In the rows, zero is written as 100.
Where one turn sends some rows of the set: a few examples, then the rows asked
bevut: 93 102 85 81 97 93 94 79 83 106 108 101 98 75 74 92 104 92 126 113 107 105 97 115 101 100
Feb: 101 97 115 119 95 101 113 86 80 90 111 118 95 88 101 85 94 70 108 117 85 96 118 84 97 110
Sosu: 109 95 90 102 111 108 103 79 92 100 124 113 108 90 113 101 93 89 84 110 110 97 94 73 91 103
Lok: 120 131 104 91 100 90 87 67 89 101 114 97 84 102 101 94 100 105 128 96 94 90 90 110 97 128
Beza: 101 108 74 104 129 104 101 86 80 85 104 130 78 93 99 97 99 102 114 99 91 75 97 90 95 108
muto: 116 110 89 87 92 93 102 88 87 102 128 114 125 96 73 94 92 105 127 104 94 102 89 126 100 102
fuma: 96 111 116 106 110 97 81 85 106 82 107 114 82 101 112 99 87 112 102 85 104 102 100 107 124 102
koz: 104 98 107 76 97 87 110 92 88 84 103 115 93 69 85 94 89 105 122 123 87 69 101 113 107 117
zeva: 101 94 111 115 101 101 109 92 77 101 110 122 83 76 93 91 101 76 102 110 80 105 115 91 100 121
dedon: 93 105 100 99 107 86 93 89 95 106 109 96 126 93 94 114 75 101 102 96 116 88 87 106 94 113
lep: 94 102 117 89 108 106 112 93 87 89 117 97 76 107 103 93 108 109 107 117 90 66 83 110 125 103
dise: 98 101 103 105 107 86 91 92 89 110 104 95 122 84 93 111 77 101 100 99 119 85 93 106 99 111
Zugi: 121 124 115 89 97 97 89 79 77 98 101 95 80 104 101 93 103 112 130 97 86 102 102 104 95 113
Pem: 118 104 101 88 126 90 104 93 72 96 130 109 98 98 107 95 82 104 117 86 83 73 115 97 111 109
Zak: 132 98 104 111 111 105 110 101 99 78 105 124 103 80 92 79 98 92 118 99 76 101 106 107 99 92
dasep: 108 121 83 97 109 99 86 90 91 97 108 101 79 93 102 103 113 92 124 109 72 78 94 130 108 101
Lenu: 92 108 119 117 97 100 103 100 101 74 115 101 94 72 98 86 122 95 101 111 94 101 109 115 118 104
Vok: 108 121 104 94 98 99 99 77 87 74 122 94 93 84 90 109 84 75 107 114 109 104 111 91 99 124
tavu: 101 100 113 115 93 93 117 85 78 86 114 121 97 94 101 82 95 73 106 121 80 102 116 91 95 108
kuvu: 102 120 96 98 98 94 121 96 87 110 115 117 112 99 92 116 95 108 90 106 109 103 80 107 126 99
gabos: 96 82 86 87 82 101 101 87 89 91 110 111 90 85 97 95 105 100 97 131 100 83 98 91 98 92
nado: 123 96 92 105 117 109 110 112 100 90 96 113 97 82 90 70 102 96 113 102 81 100 99 109 97 95
mog: 102 112 98 94 96 93 101 83 94 81 113 75 104 84 102 98 83 81 103 120 104 96 119 93 93 113
zud: 118 95 91 76 96 111 121 88 86 96 106 110 101 99 121 104 105 104 104 110 75 80 99 98 89 121
Kega: 94 103 115 99 112 112 117 95 80 89 109 99 88 106 109 98 97 91 113 117 100 65 88 105 126 121
Povop: 129 93 109 113 105 100 111 100 104 78 106 128 103 82 94 82 100 94 117 94 77 100 97 111 97 95
zik: 114 124 95 118 111 94 73 92 92 86 117 116 105 89 101 86 97 73 102 111 102 105 103 111 92 103
naz: 122 123 119 110 102 106 86 88 107 76 134 110 105 100 109 82 102 92 100 109 97 94 87 123 109 107
naki: 95 129 94 123 117 96 111 88 97 92 113 89 88 91 96 113 106 109 110 92 90 93 101 77 112 104
nolil: 106 91 109 81 74 104 100 74 101 101 115 103 102 81 100 106 97 109 105 118 114 104 87 104 111 110
dero: 91 108 109 89 112 99 113 57 91 96 108 110 66 81 106 89 104 95 108 101 101 87 90 94 115 115
gume: 106 112 84 109 120 97 115 89 75 102 124 105 109 85 78 97 110 108 122 88 111 107 96 98 100 118
kevup: 110 109 98 88 124 89 103 87 83 97 135 113 98 110 102 96 88 121 110 91 83 66 95 92 102 111
gir: 96 122 95 83 98 107 108 100 105 92 108 114 114 99 106 86 105 115 111 116 77 107 95 118 117 86
nif: 103 113 99 96 100 89 127 97 89 106 113 115 114 99 95 115 98 115 87 103 104 101 74 110 120 96
Fud: 123 110 101 90 109 103 102 79 87 102 111 118 94 122 118 88 88 81 98 93 92 99 85 121 104 101
vupa: 108 121 107 87 101 116 111 99 103 85 104 116 112 90 97 99 110 115 111 110 75 117 89 116 116 93
Tevik: 97 118 81 104 122 96 99 85 98 84 96 132 88 101 91 100 88 111 108 103 90 77 81 94 88 108
salot: 118 97 90 108 99 107 90 89 97 94 128 116 111 102 113 92 102 88 92 116 79 77 90 99 83 91
Nol: 96 131 102 108 119 86 113 85 78 103 109 101 99 86 70 93 94 83 130 116 88 81 86 105 103 103
tek: 108 121 101 85 103 121 113 99 112 84 107 113 115 90 99 102 107 110 114 102 81 117 85 111 115 96
morof: 95 114 120 112 112 104 112 88 95 83 139 112 103 84 103 94 112 116 102 93 103 104 98 100 124 123
dedin: 102 105 109 100 111 94 95 72 96 96 119 94 128 90 99 119 80 96 108 90 111 82 86 101 93 109
Zimi: 96 109 111 86 111 90 121 63 96 101 104 111 67 87 99 91 103 104 99 96 86 96 87 94 107 93
Leka: 105 111 103 106 87 83 121 88 89 100 114 114 116 108 105 112 101 119 97 106 109 85 80 109 118 94
tuko: 103 127 82 100 104 91 96 85 108 96 109 101 89 87 107 114 101 86 115 111 78 72 91 126 115 117
nep: 101 114 99 96 89 90 100 81 97 84 117 82 100 85 101 103 81 75 105 116 111 96 117 94 98 118
vilom: 97 101 95 110 113 108 134 103 84 85 129 110 120 93 82 87 114 111 109 100 87 92 97 96 102 99

bevut goes to -> gabos
kevup goes to -> Lok
And these:
Sosu goes to -> zik
Vok goes to -> zeva
Zimi goes to -> Tevik
Zak goes to -> vupa
naki goes to -> Nol
tek goes to -> kuvu

